In the rows, 100 means zero.
The rows of D fall into a few groups, which share some directions, and each row is roughly a mix of its group's hidden directions.
D:
[[125, 97, 98, 102, 88, 128, 75, 84, 104, 129],
[100, 139, 96, 132, 121, 94, 113, 93, 108, 100],
[93, 119, 89, 104, 89, 102, 99, 151, 102, 110],
[110, 77, 113, 88, 68, 127, 87, 104, 107, 79],
[102, 112, 73, 114, 92, 104, 99, 96, 135, 131],
[109, 78, 100, 74, 65, 125, 95, 104, 112, 94],
[97, 97, 72, 103, 79, 103, 97, 101, 137, 127],
[108, 73, 122, 79, 95, 122, 86, 119, 79, 90],
[63, 108, 100, 106, 99, 93, 122, 105, 65, 113],
[98, 116, 73, 120, 94, 95, 108, 93, 136, 123],
[66, 141, 87, 115, 103, 94, 102, 98, 89, 98],
[144, 93, 103, 100, 93, 101, 81, 75, 116, 95],
[102, 90, 128, 107, 120, 107, 74, 108, 85, 68],
[84, 131, 94, 121, 98, 111, 112, 90, 135, 101],
[72, 124, 100, 115, 113, 85, 122, 96, 108, 72],
[73, 126, 83, 108, 114, 82, 130, 99, 106, 111],
[103, 107, 73, 115, 96, 102, 101, 84, 128, 136],
[102, 119, 95, 116, 76, 98, 102, 116, 141, 87],
[97, 124, 100, 139, 101, 89, 96, 88, 125, 82],
[110, 90, 131, 90, 116, 113, 99, 95, 67, 77],
[102, 79, 124, 80, 107, 97, 94, 98, 60, 83],
[111, 90, 80, 81, 103, 98, 109, 88, 109, 145],
[91, 134, 80, 128, 107, 101, 103, 88, 121, 119],
[108, 82, 99, 93, 55, 122, 110, 83, 104, 103],
[95, 83, 123, 75, 96, 102, 90, 118, 71, 75],
[105, 70, 127, 102, 96, 106, 94, 62, 99, 86],
[90, 121, 72, 120, 94, 98, 102, 93, 131, 124],
[54, 96, 97, 106, 97, 89, 113, 128, 109, 106],
[95, 98, 92, 89, 92, 89, 106, 153, 91, 109],
[119, 62, 99, 76, 82, 111, 90, 105, 110, 118],
[67, 138, 92, 109, 107, 98, 109, 103, 79, 93],
[107, 109, 77, 114, 90, 108, 102, 98, 141, 126],
[109, 75, 95, 75, 69, 128, 96, 88, 106, 107],
[108, 78, 112, 86, 65, 123, 94, 101, 105, 73],
[94, 115, 96, 104, 147, 83, 93, 107, 89, 120],
[107, 105, 108, 115, 111, 109, 88, 52, 82, 97],
[96, 112, 119, 122, 134, 86, 95, 120, 76, 102],
[105, 93, 94, 97, 80, 115, 97, 119, 106, 147],
[78, 101, 105, 85, 119, 110, 121, 137, 93, 82],
[97, 108, 84, 92, 91, 97, 104, 148, 101, 123],
[104, 92, 95, 97, 114, 95, 107, 52, 91, 124],
[101, 81, 85, 61, 110, 110, 98, 90, 87, 128],
[89, 138, 76, 108, 102, 100, 111, 121, 122, 111],
[101, 104, 71, 113, 89, 98, 102, 91, 134, 131],
[70, 137, 86, 102, 115, 109, 104, 106, 78, 105],
[103, 70, 115, 78, 108, 116, 87, 91, 67, 92],
[102, 87, 112, 101, 111, 99, 102, 48, 102, 85],
[91, 121, 85, 108, 134, 75, 110, 97, 93, 124],
[135, 94, 106, 103, 91, 93, 83, 87, 132, 80],
[146, 89, 105, 97, 95, 105, 87, 70, 97, 102],
[91, 103, 108, 111, 118, 92, 108, 52, 90, 83],
[101, 104, 96, 93, 92, 95, 95, 155, 92, 91],
[109, 84, 111, 106, 64, 126, 90, 85, 111, 78],
[103, 90, 118, 115, 90, 110, 84, 81, 102, 57],
[78, 138, 92, 127, 115, 91, 110, 88, 98, 91],
[94, 129, 77, 126, 101, 98, 106, 96, 130, 117],
[141, 76, 101, 90, 99, 112, 81, 87, 115, 111],
[110, 86, 78, 71, 100, 90, 112, 115, 114, 133],
[95, 104, 114, 126, 130, 90, 89, 77, 80, 80],
[95, 121, 109, 120, 123, 79, 120, 91, 82, 75],
[137, 112, 104, 90, 109, 115, 97, 74, 73, 93],
[104, 100, 106, 107, 116, 101, 97, 47, 95, 88],
[99, 92, 128, 88, 109, 100, 103, 110, 70, 64],
[66, 125, 102, 103, 109, 96, 122, 118, 79, 83],
[65, 127, 101, 113, 99, 87, 120, 104, 77, 88],
[113, 120, 102, 120, 92, 122, 69, 111, 74, 105],
[91, 140, 92, 131, 120, 95, 108, 87, 103, 105],
[55, 116, 97, 113, 96, 84, 113, 119, 104, 91],
[105, 82, 115, 114, 86, 121, 86, 65, 92, 78],
[141, 103, 98, 103, 96, 102, 77, 72, 116, 95],
[63, 122, 101, 112, 97, 85, 121, 106, 77, 92],
[95, 109, 111, 109, 124, 111, 98, 65, 67, 102],
[115, 58, 105, 72, 82, 110, 92, 107, 102, 106],
[92, 92, 81, 74, 111, 73, 129, 110, 120, 105],
[98, 105, 116, 133, 98, 95, 93, 80, 101, 61],
[76, 100, 114, 95, 106, 95, 130, 127, 83, 75],
[100, 89, 109, 101, 112, 99, 106, 47, 108, 89],
[103, 83, 101, 80, 63, 111, 103, 101, 113, 69],
[104, 127, 82, 106, 90, 113, 90, 138, 107, 119],
[111, 87, 104, 89, 69, 128, 83, 107, 126, 87],
[76, 130, 104, 109, 102, 90, 121, 100, 72, 79],
[69, 120, 98, 113, 99, 86, 121, 134, 94, 96],
[138, 70, 107, 90, 97, 106, 87, 97, 125, 100],
[85, 139, 106, 125, 119, 103, 111, 94, 96, 80],
[81, 84, 106, 91, 84, 91, 124, 132, 125, 106],
[97, 118, 100, 106, 135, 86, 98, 127, 92, 128],
[104, 57, 95, 73, 81, 97, 91, 92, 92, 114],
[85, 129, 113, 137, 98, 114, 92, 89, 89, 84],
[130, 65, 108, 88, 97, 104, 91, 107, 128, 96],
[144, 80, 109, 92, 97, 104, 88, 91, 121, 86],
[89, 125, 84, 112, 132, 70, 111, 96, 102, 112],
[103, 75, 123, 83, 111, 111, 89, 112, 64, 90],
[94, 108, 96, 91, 138, 83, 105, 114, 77, 126],
[100, 102, 122, 126, 134, 99, 80, 93, 78, 93],
[68, 122, 98, 113, 112, 78, 125, 110, 92, 84],
[95, 118, 73, 121, 93, 98, 109, 94, 137, 117],
[97, 114, 70, 118, 94, 89, 103, 93, 129, 129],
[95, 59, 98, 78, 83, 112, 95, 76, 90, 104],
[95, 102, 88, 81, 122, 87, 114, 114, 79, 136],
[119, 116, 97, 114, 85, 131, 70, 108, 98, 120],
[107, 93, 131, 86, 111, 99, 97, 115, 68, 73],
[99, 103, 120, 108, 137, 93, 88, 125, 74, 102],
[107, 124, 91, 126, 123, 92, 103, 75, 96, 126],
[120, 76, 92, 80, 111, 125, 84, 103, 105, 130],
[132, 86, 119, 108, 82, 82, 104, 80, 104, 75],
[105, 75, 77, 91, 75, 101, 99, 99, 132, 122],
[102, 102, 99, 102, 116, 99, 106, 46, 113, 95]]
In each list below, two rows fit none of the groups, and each other row fits one group, some only roughly. Which are they? Name them in the order they come.
  * q470: [92, 112, 106, 125, 101, 80, 105, 84, 105, 58]
  * q249: [100, 114, 81, 101, 86, 112, 104, 126, 120, 137]
  * q298: [89, 120, 118, 129, 101, 111, 93, 81, 104, 67]
  * q954: [101, 66, 108, 71, 85, 110, 103, 97, 72, 87]
  * q575: [82, 128, 109, 132, 105, 105, 92, 98, 75, 81]
  * q868: [110, 87, 104, 104, 73, 129, 80, 82, 124, 86]
  * q236: [86, 99, 105, 81, 80, 91, 103, 137, 106, 71]
  * q639: [110, 92, 78, 80, 103, 91, 101, 117, 80, 139]
  * q972: [100, 81, 126, 108, 109, 104, 92, 83, 68, 73]
  * q31: [133, 74, 95, 77, 100, 107, 73, 94, 89, 111]
  * q922: [126, 79, 117, 110, 103, 104, 75, 80, 121, 81]
  * q286: [135, 77, 111, 96, 114, 102, 72, 101, 121, 102]

q922; q286
  * q633: [91, 108, 93, 77, 129, 80, 103, 137, 96, 106]
  * q881: [114, 65, 99, 74, 82, 82, 99, 123, 108, 96]
  * q573: [93, 116, 94, 119, 89, 83, 105, 93, 133, 67]
  * q97: [96, 120, 95, 125, 80, 86, 109, 102, 130, 73]
  * q275: [99, 109, 121, 130, 88, 105, 78, 84, 81, 73]
  * q169: [100, 107, 129, 126, 85, 124, 80, 93, 100, 77]
  * q594: [124, 98, 88, 86, 115, 126, 75, 87, 99, 126]
  * q889: [92, 123, 116, 130, 91, 120, 87, 98, 113, 73]
  * q508: [85, 130, 99, 96, 115, 108, 113, 103, 60, 88]
  * q452: [113, 87, 105, 93, 63, 132, 96, 113, 112, 115]
  * q256: [125, 83, 124, 84, 96, 126, 86, 105, 81, 82]

q275; q256
  * q532: [134, 70, 101, 97, 86, 100, 88, 82, 115, 120]
  * q570: [131, 72, 115, 100, 106, 96, 72, 87, 116, 91]
  * q603: [101, 115, 109, 115, 96, 109, 81, 118, 136, 73]
  * q66: [101, 138, 97, 134, 107, 86, 107, 85, 114, 94]
  * q637: [122, 67, 99, 96, 90, 102, 82, 94, 129, 121]
  * q569: [70, 83, 100, 96, 101, 98, 108, 138, 125, 99]
  * q76: [87, 79, 114, 84, 104, 88, 104, 90, 61, 78]
  * q180: [56, 105, 102, 115, 91, 76, 116, 114, 102, 94]
  * q547: [102, 119, 80, 115, 83, 102, 104, 95, 140, 121]
  * q382: [131, 67, 100, 96, 89, 101, 85, 81, 109, 123]
  * q82: [95, 101, 72, 65, 97, 92, 116, 109, 107, 130]
  * q125: [102, 74, 117, 89, 112, 84, 99, 78, 73, 73]
  * q509: [93, 108, 105, 96, 139, 78, 101, 124, 76, 106]

q570; q66
  * q661: [96, 92, 79, 99, 77, 118, 99, 100, 138, 123]
  * q641: [83, 122, 112, 133, 100, 105, 94, 97, 65, 97]
  * q457: [103, 77, 105, 60, 104, 106, 97, 127, 80, 105]
  * q655: [128, 97, 88, 92, 105, 120, 76, 77, 98, 129]
  * q264: [109, 90, 120, 71, 101, 109, 97, 103, 58, 91]
  * q994: [81, 95, 90, 81, 80, 93, 122, 139, 105, 100]
  * q924: [109, 94, 73, 73, 106, 87, 113, 106, 131, 121]
  * q240: [107, 72, 98, 70, 77, 93, 91, 129, 111, 106]
  * q585: [119, 92, 92, 97, 80, 117, 93, 119, 140, 114]
  * q72: [111, 75, 106, 90, 88, 113, 101, 72, 134, 114]

q264; q994
  * q347: [105, 104, 92, 101, 79, 115, 93, 140, 104, 131]
  * q560: [106, 109, 81, 92, 82, 111, 92, 106, 147, 107]
  * q483: [112, 128, 91, 129, 116, 109, 104, 87, 119, 124]
  * q555: [100, 91, 116, 112, 129, 104, 76, 74, 80, 80]
  * q24: [97, 129, 96, 126, 119, 116, 99, 73, 109, 118]
  * q981: [126, 74, 94, 88, 83, 116, 95, 106, 129, 121]
  * q496: [99, 86, 82, 65, 96, 106, 114, 102, 91, 136]
  * q397: [73, 131, 94, 122, 109, 94, 121, 77, 104, 103]
  * q17: [79, 118, 83, 129, 106, 88, 126, 92, 119, 112]
  * q398: [93, 82, 108, 85, 131, 92, 94, 92, 61, 92]
  * q103: [112, 67, 97, 98, 94, 102, 91, 85, 135, 122]
  * q886: [98, 100, 117, 128, 127, 97, 93, 79, 68, 106]
  * q370: [88, 97, 84, 78, 127, 83, 118, 95, 78, 125]
  * q841: [94, 129, 77, 107, 113, 83, 97, 104, 138, 103]

q17; q103
  * q145: [62, 98, 110, 112, 90, 79, 125, 117, 94, 88]
  * q93: [93, 113, 73, 105, 83, 112, 117, 103, 125, 133]
  * q646: [131, 88, 104, 90, 82, 117, 107, 63, 111, 99]
  * q804: [97, 115, 116, 121, 107, 107, 83, 84, 73, 67]
  * q807: [92, 129, 92, 136, 97, 79, 113, 89, 119, 94]
  * q196: [103, 80, 127, 88, 103, 109, 96, 126, 65, 91]
  * q966: [92, 116, 79, 105, 121, 84, 118, 85, 89, 135]
  * q491: [80, 122, 90, 107, 91, 97, 110, 145, 106, 109]
  * q334: [96, 148, 90, 103, 110, 103, 100, 89, 88, 76]
  * q907: [124, 76, 109, 105, 84, 87, 88, 96, 138, 89]
  * q461: [64, 94, 110, 102, 93, 85, 127, 127, 93, 89]

q93; q646
  * q183: [86, 87, 93, 85, 80, 102, 110, 146, 90, 95]
  * q793: [114, 60, 104, 90, 92, 98, 94, 109, 133, 111]
  * q900: [93, 129, 101, 132, 99, 80, 108, 113, 122, 82]
  * q722: [100, 94, 111, 103, 119, 90, 100, 60, 83, 71]
  * q912: [102, 116, 83, 98, 85, 111, 100, 133, 121, 131]
  * q23: [118, 73, 125, 77, 102, 113, 91, 96, 71, 97]
  * q329: [95, 141, 88, 129, 116, 95, 104, 99, 115, 111]
  * q778: [96, 110, 94, 97, 129, 89, 108, 111, 76, 138]
  * q529: [98, 132, 83, 126, 104, 89, 100, 92, 134, 107]
  * q711: [66, 124, 113, 113, 95, 93, 115, 103, 78, 79]
  * q436: [104, 78, 110, 75, 125, 117, 69, 103, 86, 96]
  * q333: [143, 80, 119, 98, 92, 98, 102, 83, 98, 79]
  * q908: [87, 113, 79, 81, 129, 68, 112, 113, 99, 108]
  * q943: [68, 111, 102, 103, 101, 80, 112, 100, 82, 64]
  * q260: [119, 64, 103, 96, 88, 97, 88, 97, 136, 110]

q183; q711
  * q668: [144, 99, 98, 93, 101, 121, 73, 96, 97, 111]
  * q407: [118, 65, 117, 87, 88, 107, 77, 113, 80, 92]
  * q444: [96, 131, 91, 135, 99, 83, 113, 102, 121, 112]
  * q849: [122, 101, 69, 80, 107, 98, 94, 100, 96, 137]
  * q488: [90, 124, 97, 111, 110, 100, 111, 78, 131, 70]
  * q956: [96, 107, 110, 122, 114, 99, 100, 53, 87, 89]
  * q693: [123, 94, 104, 117, 120, 100, 97, 55, 105, 93]
  * q742: [91, 125, 103, 123, 134, 76, 105, 111, 88, 110]
  * q27: [82, 134, 92, 103, 112, 111, 111, 93, 63, 104]
  * q321: [106, 93, 109, 121, 68, 117, 95, 74, 112, 77]
  * q132: [137, 88, 92, 92, 99, 111, 75, 79, 113, 120]
  * q533: [89, 133, 99, 129, 125, 88, 111, 83, 93, 90]
  * q933: [117, 76, 129, 77, 104, 114, 88, 106, 73, 94]

q668; q693
  * q147: [91, 109, 117, 120, 101, 97, 89, 115, 64, 70]
  * q313: [138, 90, 103, 104, 109, 103, 93, 101, 136, 118]
  * q167: [78, 109, 117, 124, 108, 87, 104, 98, 65, 80]
  * q474: [62, 105, 96, 95, 86, 87, 137, 109, 94, 103]
  * q160: [64, 81, 108, 112, 84, 77, 120, 116, 107, 102]
  * q105: [111, 64, 113, 70, 83, 117, 84, 107, 98, 100]
  * q114: [106, 77, 119, 74, 100, 108, 99, 131, 74, 94]
  * q784: [74, 136, 94, 105, 111, 102, 113, 100, 68, 95]
  * q942: [125, 62, 103, 95, 94, 99, 84, 93, 128, 111]
  * q530: [65, 119, 92, 94, 117, 111, 114, 120, 75, 105]
  * q119: [77, 62, 106, 101, 87, 88, 118, 115, 99, 122]
  * q847: [106, 73, 101, 58, 92, 119, 94, 113, 87, 107]
  * q500: [105, 102, 76, 91, 72, 113, 109, 93, 130, 127]
  * q591: [107, 80, 100, 78, 64, 127, 107, 112, 100, 116]
  * q666: [105, 119, 86, 111, 75, 98, 116, 115, 133, 123]

q313; q474
